In the data rows, the value 128 means zero.
Every row has a hidden score from 0 to 30. What is each row's score? 15 is about the middle. The score is a weighted sum of the row's numbers plus the product of two more (or one squared), each taken from its middle value.
[104 197 133 108 147 158 122 162  96 137 135 108 118 128 118  74 178 151
 132 102 116 110 121  69 164] ~ 20
[109 146 158  85 139 103 156 130  95 159 118 137  96 116 159 114 124 132
 132 156 136 137 133 145 107] ~ 17
[ 94 149 127 158 147  87 146 115 109 134 131 124 130 145  65 132 130  97
 142  80  87 120 115 118 138] ~ 13
[139 115 133 158 125 149 133 102 129 121 136 117 147 116 136 137 103 100
 125 146 124 116 112 162  89] ~ 18
[124 137 151 119 141 130 163 134 107 164 112 110 101 115 137 111 137 167
 160 105 126 130 111 102 141] ~ 13
[145  92 127 160 113 115 121 112 136 109 141 117 140 120 119 184  83  70
 132 162 113 107 117 170  63] ~ 6
[153  98 131 108 129 121 154 135 119 144 152 144  82  52 162 125 114 120
 149 163  88 128  91 134 133] ~ 15
[137  87 142 142 126 162 109 109 140 124 112 112 142 117 177 179 116 148
 118 145 142 124 137 122 101] ~ 13
[119 134 114 159 133 147 130 133 144 115 121 139 160 135 118 124 129 107
 123 110 122 142 117 136 124] ~ 24
[139  95 155 115 123 132  83  90 141 118 154  90 120 120 173 146 117 125
 111 153 150 131 125 136 117] ~ 18
[103 168  88 141 142  77 143 148 135 170 114 162 110 199  77 100 148 116
 148 101  83 170 140 104 202] ~ 11
[118 137  99 169 130 105 123 140 164  96 138 112 173 167  67 163 155 106
 132 108 134 132 146 107 102] ~ 9
[ 91 186  75 132 150 135  63 141 157 156  82 147 168 184  87 117 190 105
 117  75 141 143 146  68 184] ~ 14
[124 165  94 126 131 131 140 140 155 118  98 141 147 151  78  65 162 151
 118 102 134 134 127 148 162] ~ 16
[119 154 146  94 134 130 146 137 108 120 127 132 116 124 154 111 130 130
 123 136 148 135 142 133 116] ~ 18
[134 166 114 107 139 170  82 134 140 144 128 120 134 133 152 107 148 122
 113 139 138 117 130  74 143] ~ 24
[ 90 181 133 150 143  91 167 165 115  94 156 115 133 159  64 113 161 143
 145  71 104 119 133  88 152] ~ 15
[130 121  98 102 122 125  90  85 137 163  91 166 124 150 128 100  80 118
 109 148 128 129 141 181 144] ~ 19
[104 144 148 117 145 155 138 144 126 133 125  82 132 132 126 119 176 188
 143  80 149 130 128  57 150] ~ 18
[148 133  70 154 116  62 118 132 151 163  56 195 155 205  79 154  93  44
 144 102 153 174 160 150 133] ~ 6
[119 161 132 118 123 162 151 137 145  94 141 126 134  85 134  93 142 203
 105 131 141 111 143 137 103] ~ 21
[150  79 124 118 120 169 112 131 154  95 165 131 141  53 183 165 103 106
 106 173 138 107 114 137  83] ~ 20
[ 86 167 120 115 139 189  72 115 139 104 130  97 172 135 125 125 186 132
 100  97 165 109 144  75 135] ~ 20
[130 122 169 134 108 157 101 128 125  75 182  97 122 156 169 124 110 154
 101 174 133 132 140 113 136] ~ 19
[114 126 176 128 119 114 168 124  97  89 190 111  94 124 132 133 101 156
 133 144 115  96 135 138 117] ~ 20
[153 115 150 139 114 200 130 129 139  63 180  92 164 117 151 134 134 144
 108 166 158 117 119 144  69] ~ 21
[109 156  63 112 144 139 100 158 148 168  85 178 130 111 137 104 143  94
 111 137  89 128 150 101 170] ~ 15
[142  92 133 164 128  65 160  99  94 158 120 151  89 102 113 158  43  62
 154 162  52 101 101 189  73] ~ 9
[130 116  97 182 132  59 129 132 130 151 112 150 133 163  70 164  95  58
 142 110  79 128 125 143 118] ~ 12
[121 142 160  96 143 112 147 146 109 153 143  97  83 104 143  99 168 165
 144 108 143 127 110  89 151] ~ 17
[126 157 124 110 125 125 146 138 109 115 105 114 154 147 117 105 144 119
 129  79 178 166 155 126 127] ~ 12
[150  58 138 137 106 100 116  91 135 112 156 138 118 128 144 199  53  81
 125 178 138 112 120 178  94] ~ 12
[111 137 125 149 133 127 150 129 125  97 150 103 147 117  88 132 141 123
 136 105 115 116 115 121  99] ~ 13
[118  89  85 131 122 109  58  79 156 159  70 156 165 169 125 136  76  99
  91 128 154 126 157 182 140] ~ 13
[116 156 110 124 134 111 177 178 120 110 174 124 120 131  75 119 143 140
 151 101 105 115 123 106 132] ~ 7
[145  65 106 121 113 132 102  92 148 130 113 189 128  52 201 159  29  87
  92 191 123 100 125 209  86] ~ 18
[147 177 141 106 125 140 201 158 115  91 135 151 116 101  90  74 200 167
 158 131 100 140 106 143 121] ~ 16
[115 178 107 127 143  64 160 178 114 176  82 172 116 182  93  98 127 118
 154  84 128 172 158 121 190] ~ 5
[130 100 165 119 132 131 161 126  99 154 128 124  84  92 169 138 108 160
 152 148  98 123 115 134 126] ~ 12
[149 126 154 103 105 145 161 123 100 104 137 127 127 111 137 118 107 113
 129 148 156 130 129 169  84] ~ 17
[159 128 125 143 112  72 155 168 104 153 142 184  73 188 150 120  68 106
 154 191  58 137 121 154 168] ~ 16
[118 133  70 119 138 182  75 151 159 141 119 131 160  98 150 117 154  99
  94 166 117 127 144  75 144] ~ 14
[164  73 137 109 107 116 131  98 143 104 146 141 132 119  94 169 123 107
 137 124 150 124 131 154 122] ~ 12
[119 135  96 117 135 159  79 130 128 153 116 134 140 128 149 124 145  91
 117 139 122 109 117 106 145] ~ 17
[159  86 141 115 106 141 142 112 147  80 164 124 135 109 111 169 130 135
 128 143 149 116 128 142  98] ~ 14
[131  77 173 129 105 166 120  90 132  52 214  68 148 116 136 181  93 125
 107 153 179  89 125 143  77] ~ 15
[120 115 118 147 137 108 127 127 127 166  87 129 119 142 122 144 142 142
 147 102 102 152 130 104 155] ~ 4
[109 132  84 120 133 157  68 132 144 149 104 154 153 117 143 137 137 100
  97 130 119 108 151 122 144] ~ 16
[133 100  70 137 116 100  43  91 181 177  59 189 159 173 121 147  76  62
 100 123 150 140 132 173 134] ~ 9
[133 111 104 172 109  98 102 125 173 109 118 123 169 177  88 195 141  98
 116 131 147 138 152 123 106] ~ 16
[140 125 172  83 119  96 230 133  64 134 187 125  62  90 133  88 103 163
 169 122 112 121 128 162 145] ~ 15
[126 103 164  98 125 127 112 108 111 140 114 123 127 110 180 152  89  96
 105 166 170 127 133 164  80] ~ 18
[ 97 145 125 129 134  77 150 103  99 143 135 131 109 136  87 111 112 128
 136  92  94 110 132 143 146] ~ 13
[117 118 151 111 132 135 111 124 132 125 155  92 119 125 139 119 147 149
 128 123 148 135 116  99 148] ~ 18
[139 112 121 128 134  92  89 115 148 177  96 145 109 147 146 145 127 103
 136 132 130 152 121 124 147] ~ 10
[147  98 160 149 108 110 164 108 115 104 171 114 100  91 139 162  91 133
 128 185 101  96 119 170  67] ~ 20
[ 95 133  89 112 133 123  89 116 149 145  90 138 161 157 106 101 123 146
  96  79 159 133 163 142 157] ~ 15
[173  88 122 152  94 192 111 112 166  65 136 141 173  85 149 196 132 119
 106 194 135 104 123 188  36] ~ 12
[109 114  98 119 123 121  95  97 142 146  84 138 151 149 125  98 103 121
  93 116 163 123 155 166 144] ~ 18
[135 128 157  97 131  79 198 138  92 136 168 121  77 110 118 119 120 153
 159 118 117 126 132 136 151] ~ 15
[141 106 167 145 117 147 152 109 107  84 183  82 133  78 136 140  88 117
 129 159 124  92 104 160  56] ~ 12
[146 118 102 137 122 168  65 150 162 124 113 141 145 112 167 132 123  97
 102 180 121 126 121 108 125] ~ 17
[134 124 135 134 126 151  79 117 155 118 141  90 143 151 135 126 146 126
 122 125 160 146 125 101 144] ~ 18
[129 125  96 107 123 137 110 122 142 154 121 149 121  97 146  97  96 130
 110 130 134 102 127 139 133] ~ 14
[ 99 130 177  92 134 201  96 118 125  62 168  48 184 116 162 133 156 146
  75 115 232 129 142  92  76] ~ 24
[143 136 130 157 116 168 112 164 149  79 160 125 160 145 139 123 150 145
 112 154 134 145 131 123 126] ~ 22
[125 187 122 124 134 140 108 182 125 145 117 142 120 159 128  98 165 121
 130 135 115 128 112  75 171] ~ 21
[159  96 123 142 105 125 147 149 102 150 145 162  70 113 172 128  74  94
 129 226  45 112 114 172 152] ~ 27
[102 123 128 150 128 135  98 113 163  99 148  91 162 171 116 148 169 122
 106 114 165 155 159  90 136] ~ 18
[125 128 138 118 140 175 140 144 123 139 133  97 129  96 137 134 163 177
 137 111 131 128 131  79 145] ~ 15
[127 190 103 103 144  80 204 174  92 173  78 187 104 139  87  55 151 132
 173  94  99 174 129 137 168] ~ 7
[127 157 111 151 122 117 170 156 134 113 131 130 140 142  94 142 189 152
 139 136 105 126 148 127 102] ~ 20
[126  89 148 137 116 131 119 103 140  87 169  85 159 119 125 179 150 117
 102 154 180 120 132 127  82] ~ 22
[149 117 188  92 103 171 167 133  86  50 212  60 138  81 143 107 130 147
 121 118 194 129 141 139  98] ~ 21
[117 126 167  93 122 141 131  88  75 133 148 160  83  64 194 128  88 117
 123 178  95  81 115 180  99] ~ 26
[149 140 124 123 130 124 161 176 128 127 139 172  92  83 156 109 122 126
 155 154  82 118 103 153 117] ~ 20
[114 118 102 113 130  97 104 102 121 176  82 162 122 152 133  98  70 140
 104 126 124 116 157 186 157] ~ 18
[111 126 151 136 124 107 140 130 116  96 169 118 117 155 115 150 114 141
 132 125 130 116 144 119 138] ~ 16
[139 126 121 132 115 130 133 112 152 141 119 142 119 116 139 123 121 155
 123 140 132 135 124 146 128] ~ 18
[138 153 132 110 125 152 103 154 113 144 135 162 107 117 179 101 121 110
 114 183 106 121 108 132 142] ~ 23
[112 130 132 156 132  94 140 107 108 119 141 114 128 127  77 138  84  91
 145 107  88 101 118 131 102] ~ 4
[117 165  93 142 130 111 131 133 127 150  66 150 173 167  88 107 136  77
 134  62 162 171 149 122 145] ~ 9
[119 153  79 139 132  92 142 158 165 155  79 192 132 133 116 107 123 157
 124 115 110 143 150 156 147] ~ 11
[107 132 115 145 147 128  69 109 172 111 130  81 182 173  83 145 193 124
 119  65 178 166 133  64 160] ~ 11
[140 106 150 138 130 169 134 118 117 130 124  92 130 118 133 148 141 154
 141 109 134 121 110 108 113] ~ 14
[157 125 108 141 121 125 126 140 141 118 118 156 152 146 116 146 141 103
 135 147 117 134 123 167  79] ~ 13
[129 110 105 110 123  91 104 107 133 179  73 176 127 135 139 110  95  98
 111 138 148 137 123 179 130] ~ 15
[103 128 136 159 134 111 121  95 114 109 146 101 152 120  88 149 107  92
 128 102 108 109 129 124 101] ~ 10
[105 186 149 114 136 160 180 152  88  97 138  93 145 130  98  83 157 152
 136  59 178 136 141 111 143] ~ 15
[145 114  95 138 115 117 120 133 156 105 128 132 190 165  58 139 178  86
 134  73 176 172 141 119 150] ~ 11
[158  94 132 135 124  87 126 115 123 167 116 143  84 118 148 147 108  92
 152 163 102 130  86 153 125] ~ 14
[110 117 130 101 124 137 102  95 122 134 120 120 135 134 145  96  88 155
  90 126 157 106 151 171 135] ~ 23
[115 119 152 129 140 163 101 116 148  87 167  56 156 122 110 127 177 145
 118  94 178 143 106  75 137] ~ 17
[125 166 125 119 130 133 165 144 103 119 118 122 150 143  97 107 125 114
 140  84 169 142 136 110 120] ~ 12
[146  46 135 141 117 126  54  96 158 142 108  96 149 132 174 189 110  86
 107 154 188 128 122 136  94] ~ 16
[147 149 137 112 118 164  92 145 125 120 144 120 127 116 160 120 132 113
 108 170 139 113 109  99 125] ~ 25
[ 98 132 146  98 130 154 108  81 106 124 142 135 118 106 161 124 106 134
 104 146 124  91 133 154 117] ~ 21
[180 124 161 110 108 164 162 106 122  69 155 147 116  91 116 109 144 152
 150 173  96 125  94 167 103] ~ 20
[132 149 142 107 118 158 155 137 113  91 140 120 162 131 102 119 153 122
 129 100 180 135 140 129 115] ~ 14
[147 135 153 133 118 147 168 134 107 102 155 122 122 102 131 111 126 138
 139 150 109 126 103 155 105] ~ 17
[129 102 142 107 123 122 104 102 120 143 106 128 129 125 174 155 101  91
 104 170 171 141 129 161  84] ~ 18
[118  71 129 181 119 133  81  61 139  89 140  91 184 133 100 195  83  50
 106 135 132 100 114 149  63] ~ 10
[112 191 101 120 151 135 131 167 128 154  97 156 115 124 132 101 175 146
 137 103  96 124 125  76 157] ~ 15
[169 148 143  92 111 118 209 159  86 101 175 124 115 103  93  91 153 135
 165 107 134 136 122 161 129] ~ 13
[107 111 145 148 124 144 124 119 147  63 184  68 169 133  94 160 135 127
 114 108 169 121 132 109 101] ~ 14
[143 135 105 154 128  80 180 154 121 140 129 141 109 131  76 142 131 113
 159 149  72 117 126 136 109] ~ 7
[141 109 161  95 140  84 158 129  89 191 114 132  56 107 170 106 131 141
 155 157 115 131  97 143 134] ~ 14
[162 122 100 158 105 123 118 124 166 116  98 187 133 148 125 155 140 127
 130 167 100 145 126 170 130] ~ 18
[110 145  78 149 139  21 154 140 128 186  89 200 102 197  47 126 123  91
 168  88  62 148 131 133 194] ~ 7
[146 149 136 107 128 123 169 150  94 160 113 150  79 105 146  70 115 137
 146 129 115 121 109 151 148] ~ 17
[118 122 136 163 134 122 141 119 117  95 162  88 151 131  98 151 107 100
 133 120 122 101 120 127  80] ~ 12
[112 130 128 134 142 135 121 140 135 159  95 102 134 155 120 130 169 154
 146  81 151 147 121  80 157] ~ 12
[144 110 158 118 110 147 118  78 108 109 140 115 109  79 160 114  51 102
 111 152 143  76  95 190  75] ~ 15
[142 149 110 112 133 118 131 147 105 189 115 172  85 129 168  92 103  89
 130 198  68 134 107 145 154] ~ 19
[129 116 125 168 140 145  86 108 140 146  85 107 159 143 108 160 122 126
 139  84 136 130 116  80 118] ~ 7
[ 75 197  88 110 149 116 148 184 154 117 107 160 148 114 102  72 165 184
 119  65 139 128 155  99 166] ~ 11
[163 109  94 149 114 128 126 156 158 126 112 179 141  93 140 169 134  91
 125 164  91 131 122 167  89] ~ 23
[119 142 138 106 127 129 127 138 109 115 114 110 157 126 139 111 140 115
 117 103 192 159 141 123 115] ~ 14
[142 107 198  84 130 150 152 104  95 122 180  72  73  60 178 111 139 164
 133 156 155 104  94 125 103] ~ 24
[122 137 138 152 135  92 171 137 104 122 150 109 114 121  88 132 108 117
 153 125  85 111 112 132 102] ~ 8
[132 107 133 139 125 171  99 130 136 136 129  91 136 125 150 148 132 152
 123 131 146 130 130  92 135] ~ 15
[146  91 132 126 131  96  93 104 141 170  91 130 111 137 156 153 129  92
 135 142 149 146 111 132 128] ~ 13
[148 111 114 152 115 129  98 105 143 141 126 160 118 159 160 135  74  94
 123 172 108 152 115 172 127] ~ 19
[131  92 124 143 125 141 115 109 133 144  93 149 134 114 179 185  86 126
 118 156 116 136 147 154  93] ~ 12
[158 105 154  97 109 140 175 141 100  96 179 102 124  83 128 119 122 116
 153 115 155 125 110 158 112] ~ 8
[104 131 156 141 136  97 170  96  76 133 146 124  91  87 110 119  93 111
 148 126  61  90 109 162 108] ~ 15
[135 121 173 102 131 138 134 121 110 140 154  92  93  94 170 121 135 143
 134 145 150 121  99 118 118] ~ 19
[136 147 103 132 128 104 137 136 117 151  92 146 153 150  99 120 121  84
 143  95 153 159 138 141 123] ~ 8
[104 116  92 150 134 144 111 147 157 143 103 117 161 108 115 141 146 156
 113  97 113 136 151  87 166] ~ 12
[124 106 174 117 121 187 155 109 106 109 157  97 112  70 192 155 111 183
 112 157 128 106 133 144  74] ~ 21
[125 103 143 133 128 172 134 112 130 119 128 114 136 106 177 170 110 164
 116 141 133 124 140 135  98] ~ 16
[163 102 147 120 105 163 116 103 154 119 139 115 116 100 165 130  96 141
 123 156 154  98 115 146 100] ~ 23
[120 158 104 122 134 140 136 151 148  94 103 138 183 142  79 114 209 127
 130  87 178 161 155 108 130] ~ 12
[157 111 127 101 118 130 144 130 135  96 137 142 152 118  73 124 179 128
 150 109 139 149 133 133 141] ~ 12
[107 120 127 129 141 120  65 110 169 131 120  97 160 167 121 150 175 128
 106 100 174 164 137  80 156] ~ 15
[128 136 105 121 132  84 128 134 124 163  75 151 152 157 116 126 126  83
 128  99 158 171 152 139 136] ~ 9
[127 110 118 134 120  95 144 126 128 120 147 150 126 129  93 145 102  98
 137 132 108 104 117 163 115] ~ 3
[ 67 188  97 111 156 112 113 128 119 151 102 166 134 155  93  93 181 145
 121  72 104 131 158 102 177] ~ 15
[145  84 123 177 115  71 110  96 136 118 138 128 141 151  94 196  62  54
 130 133 114 107 122 154  83] ~ 10
[127 149 115 148 130 113 166 167 139 104 161 106 132 149  76 144 162 134
 145 114 119 110 138 100 120] ~ 12
[136 104 167 106 129 141 164 130  96 144 124 105  90  94 162 128 128 164
 148 144 125 113 100 131 120] ~ 18
[130 126 105 142 127 104 125 152 136 146 134 150 116 164 127 138 128 106
 121 157  95 153 135 114 165] ~ 19
[132 102 128 109 113 126 109  85 126 150 102 145 128 122 150 110  54 125
  93 157 138 104 129 204 112] ~ 19
[156  81 128 160  96 154  91 131 148 107 168 116 131 148 185 168  76 101
  95 213 120 131 140 144 114] ~ 27
[113 123  93 167 124  79 111 143 169 114 135 127 167 185  61 171 143 102
 135  92 137 137 143 111 136] ~ 8
[ 95 184  85 113 159 183  92 194 161 128 129 115 166 119 128  80 195 144
 104 101 134 126 151  36 174] ~ 15
[140 107 129 116 134 152 145 152 114 170 120 127  96  91 153 123 131 161
 145 147  97 122 117 102 143] ~ 15
[133 147 164 105 135 177 109 128 127 107 174  68 118 105 145 100 174 167
 122 121 141 124 100  83 137] ~ 25
[123 127 147 104 122 209  79 101 127  95 159  94 143  85 176 132 139 120
  92 151 164  81 115 117  98] ~ 24
[158  61 108 163 109 102  93  97 155 118 121 142 156 121 120 203  80  52
 124 171 122 120 123 189  53] ~ 4
[123 123 149 145 128  83 169 117  93 102 173 109  99 127  93 158  80 112
 146 115  88  94 112 130  99] ~ 13
[117 122 155 107 130 118 142 122 117 110 171 107 118 130 108 107 126 159
 125 110 155 140 144 131 156] ~ 16
[104 185 107 113 149 132 107 145 119 155 107 152 125 151 125  87 143 122
 124 120  94 130 139 101 181] ~ 16
[153 109 111 150 119 121 101 117 158 123 114 170 139 152 122 140 116 100
 126 147 119 155 111 156 139] ~ 14
[145 115 119 130 134 115 160 138 114 185  89 162  87 116 139 124 117 155
 162 132  72 139 120 123 154] ~ 8
[159 109 143 134 111 154 147 127 121  88 155 122 130 106 141 147 125 122
 128 178 120 115 107 171  64] ~ 19
[108 181 130  91 147  98 173 181  87 161  90 131 118 131 113  73 149 138
 144  80 148 166 153 114 153] ~ 11
[118 161  99 148 129  76  97 165 150 148  74 166 155 224 112 128 137 102
 123 100 151 174 162 105 180] ~ 9
[ 98 150 122 115 147 133 102 140 147 115 103 130 175 156 112 137 175 123
  99  94 182 152 162  85 121] ~ 15
[143 125 107 128 121  81 152 153 111 168  80 190 105 140 126 112  92  88
 141 138 114 163 138 167 146] ~ 11
[137 136 118 129 123 125  71 142 133 148 105 168 130 160 151 131 120  93
 108 164 120 136 124 120 154] ~ 18
[106 125 149 135 135 143 145 132 125 133 125 102 126 128 140 134 148 174
 135 100 124 149 138  93 155] ~ 9
[140 116 125 146 115 131  84 134 148 105 159 126 133 177 143 145 102 114
 105 165 123 143 148 113 151] ~ 17
[117 131 100 107 127 100 149 134 127 143 100 192 109  97 149  94  75 146
 111 132 112 117 145 181 132] ~ 15
[110 151 144 118 132 183 107 117 139  88 129  77 177 146 128  98 171 136
  97  81 220 133 147 102 125] ~ 22
[118  81 133 140 125 104  89 111 153 127 102 111 173 159 132 168 134  86
  94 119 188 164 143 131 124] ~ 16
[148 131 100 129 118  58 160 162 114 149 134 151 114 167  81 114 106  96
 162  82 132 153 155 126 167] ~ 7
[118 109 156 157 121 118 135 103 112  80 166  83 145 108 102 150 133 105
 120 131 141 105 118 134  91] ~ 19
[ 96 165 134 136 147  85 161 141 113 105 173 100 125 153  57 124 148 144
 153  65 111 108 122  75 140] ~ 11
[126 122 164  97 132 101 173 132  97 136 162 109  79 110 138 113 122 156
 140 130 132 114 137 136 138] ~ 19
[140 126 140 111 140 118 175 150  83 203 100 139  58  90 151 108 123 159
 168 138  69 121 103 117 146] ~ 12
[126 133 130 123 139 148 181 160 105 161 127 135  98  73 155 129 135 168
 147 138  68 133 127 116 139] ~ 13
[146 163 118 108 125 145 163 133 125  93 110 152 146 101 103 106 160 133
 134 120 153 142 139 145  96] ~ 13
[136 120 110 112 132 139  84  91 141 165  91 149 120 136 153 147 127  75
 120 140 141 131 116 127 124] ~ 18
[128 126 134 114 142 124 160 153 111 181 103 128  95 118 145 116 142 161
 157 112 114 128 118  96 152] ~ 13
[126  89 117 158 117  65 111 104 141 133 132 148 139 154 103 186 104  89
 129 128 131 133 146 138 126] ~ 12
[118 107 164 151 126 131 146  87  92  99 173  92 126  82 110 144  80 100
 130 133  98  88 104 151  70] ~ 13
[144  84 145 136 124 133 116 117 126 154 104 115 110 114 161 164 104 139
 139 139 127 132 125 131 120] ~ 11
[156 132 115 137 123 160 129 133 152  89 131 154 158 139 102 131 155 129
 138 147 115 130 117 153 100] ~ 5
[119 114 181  90 126 139 161 119 100  97 199  76 103 103 146 137 126 169
 125 130 172 106 133 124 109] ~ 21
[144 105 176 125 108 144 113 117 113  89 184 108  99 132 191 126  72 138
 110 204 118 126 126 146 132] ~ 20
[151 116 132 152 119 118 134 134 127  89 140 116 138 125  96 154 135 118
 129 151 107 103 117 152  83] ~ 11
[139  80 126 135 125 124  99 118 139 168  90 120 126 127 158 157 144 113
 127 137 147 134 120 114 130] ~ 16
[136  99 149 155 111 114 149 125 114  89 186 118 113 132 139 168  69 108
 135 167 124  93 120 153  92] ~ 23
[111 147 130  83 134 105 176 146  99 150 123 172  79  84 162  71  76 180
 121 130  99 104 130 189 143] ~ 15
[139  86 145 116 127 205 155 134  96 133 160  81 109  31 191 128 114 168
 121 200  93  95 125 107 111] ~ 18
[150 114  75 148 125 100 105 149 183 124  99 190 164 127 117 153 129  81
 121 141 106 147 136 164 117] ~ 9
[148  97 118 159 104 138  99 125 167  71 167  97 170 159 102 205 127  96
 108 140 170  99 146 119  67] ~ 16
[129 116 198 110 121 198 135 146  96  95 179  62  98 102 191 118 122 213
 130 139 143 106 120 102 120] ~ 19
[133 137 164 112 141 107 190 141  91 143 163 120  65  87 141  85 134 153
 163 150  90 134  86 136 142] ~ 14
[135 104 118 158 120  90 115 109 142 102 146 127 146 151  92 189 109  77
 132 104 142 110 136 135 106] ~ 15
[112 186 103 103 156 110 133 166 125 181  89 157 102 145 123  87 177 133
 148 108 106 146 125  87 158] ~ 13
[111 169 122 117 141 154 151 143 134  95 135  88 158 145  77  48 168 168
 120  77 175 128 125 115 153] ~ 18
[143 129 108 160 115  64 123 140 120 159 111 199  93 193 127 136  86  80
 146 172  58 135 109 161 164] ~ 19
[146 107 116 142 134 118 138 110 132 180  72 181 121 124 170 173  88 123
 136 148  91 139 141 157 109] ~ 5
[149  88 136 153 110 116 137 115 126  94 171 113 133 123 104 182  91  79
 137 160 120  91 109 163  67] ~ 4
[137  83 154 122 118 142 143  94 100 159 112 118  91  89 159 135  77 146
 137 153 107 105 115 166 120] ~ 16
[137 109 127 128 130 154 124 135 133 152 107 104 130 115 165 149 135 157
 134 127 123 124 126 103 126] ~ 16
[128 154  94 128 134 122 125 131 147 135  81 157 171 164  83 105 159 102
 132  82 158 172 154 131 153] ~ 10
[108 126 137 111 124 140 114  81 110 137 123 142 121 105 152 110  79 124
 112 134 126  95 137 189 113] ~ 14
[147  97 131 128 133 131  78 107 156 139 124  98 141 133 145 159 163 113
 120 114 170 137 113 103 124] ~ 16
[143  89 148 146 131 157 121  97 112 157 102 113 112  94 145 169  80 120
 140 127 114 113  98 129  93] ~ 8
[123  90 136 137 131 160 115 107 136 125 117 106 148 138 136 165 152 151
 126 119 155 138 134 108 126] ~ 14
[ 79 173 102 112 142 148  75 118 172 118 127  94 184 187  85  75 163 182
  85  55 183 147 177  95 165] ~ 27
[173  89 141 123 111 106 142  91 101 176  85 157  80 105 166 113  77  85
 140 163 126 117  99 199 127] ~ 18
[128 105 171 112 125 223 107 138 133  92 175  39 145  87 171 126 160 191
 113 123 182 101 125  62 102] ~ 24
[168 129 210 123  96 162 168 144  55  19 225  85 100  61 136 124 101 160
 133 172 104  48 103 160  58] ~ 19
[121 142  88 184 131 121 113 132 154 134  86 164 182 168 100 140 146  77
 125  98 117 164 126 132 140] ~ 26
[139  90 137 133 120 139  53  93 165 117 138  98 149 147 154 159 127 107
 103 149 158 148 129 118 123] ~ 18
[125 119 162  89 129  98 152 111  90 159 111 152  88 108 171 140 110 116
 123 175 129 128 119 168  98] ~ 19
[106 156 108 118 133 119 114 120 129 146 101 144 126 162 109  71 119 141
 114  94 132 126 131 148 166] ~ 18
[115 137 133 163 129 104 140 131 128  82 167 106 143 147  70 163 110 112
 133  95 126 103 133 104 109] ~ 11
[106 150 111  94 131 110 139 129 122 148 111 154 108 110 144  75  82 176
 109 108 122 110 144 166 150] ~ 17
[110 173 133 145 131 115 135 168 114 109 153 138 112 199 108  93 134 140
 139 125  88 134 132 105 185] ~ 18
[128 120 140 114 138 127 117 123 134 148 119  97 124 121 137 127 171 139
 134 111 160 146 116  95 141] ~ 16
[128 108 115 163 132 155 116 136 140 146 107 104 150 145 124 142 158 132
 129 118 128 144 128  91 148] ~ 14
[148 121  75 151 115  96 104 118 160 143  71 172 186 191  86 170 122  51
 125 115 174 169 152 145 127] ~ 9
[150  92 124 102 127  61 165 120 117 157 115 186  93 113 100 138 128  95
 162 135 101 143 111 168 145] ~ 8
[127 128 128 122 143  98 129 112 130 152 134 119 105 131 123 116 149 121
 154 127 114 159 108 122 168] ~ 10
[127 107  95 152 135 123 118 122 152 168  68 153 147 142 145 169 118 126
 127 123  99 150 152 124 126] ~ 8
[129 135 118 128 128 174  99 127 157 107 127 145 146  93 173 142 136 135
 101 154 140 127 128 119 104] ~ 22
[116 156  86 151 129 115  77 148 169 122 138 143 149 221  98 137 142 117
 117 116 118 149 171  71 179] ~ 14
[113 146 106 158 131  72 135 119 127 121 114 143 143 144  45 137 154 102
 143  90  83 119 124 132 142] ~ 8
[132 123 120 149 127  92  94 110 139 134 116 156 114 182 142 131  92 115
 127 158 100 159 146 125 173] ~ 2
[125 122  97 139 141 150 136 171 142 170  98 134 131 102 136 125 155 151
 140 120  91 134 133  69 168] ~ 12
[152  87 164 124 118 148 106 103 130 120 150  95 108 102 189 153 112 137
 120 170 159 117 110 130 106] ~ 18
[137 103 103 142 125 119 126 143 154 122 112 178 142  92 138 136  99 103
 120 146 103 126 124 174 110] ~ 13
[144 160  87 121 145  96 101 150 137 194  70 184 101 167 137 107 136  97
 146 151  86 152 113  98 174] ~ 14
[117 100 179 131 119 147 143  80 106  71 207  70 117  98 133 171  92 122
 118 140 147  76 115 138  70] ~ 23
[164  92 122 115 131 101 145 129 111 183 115 160  64  70 175 128 102 107
 159 160  79 116  79 144 129] ~ 15
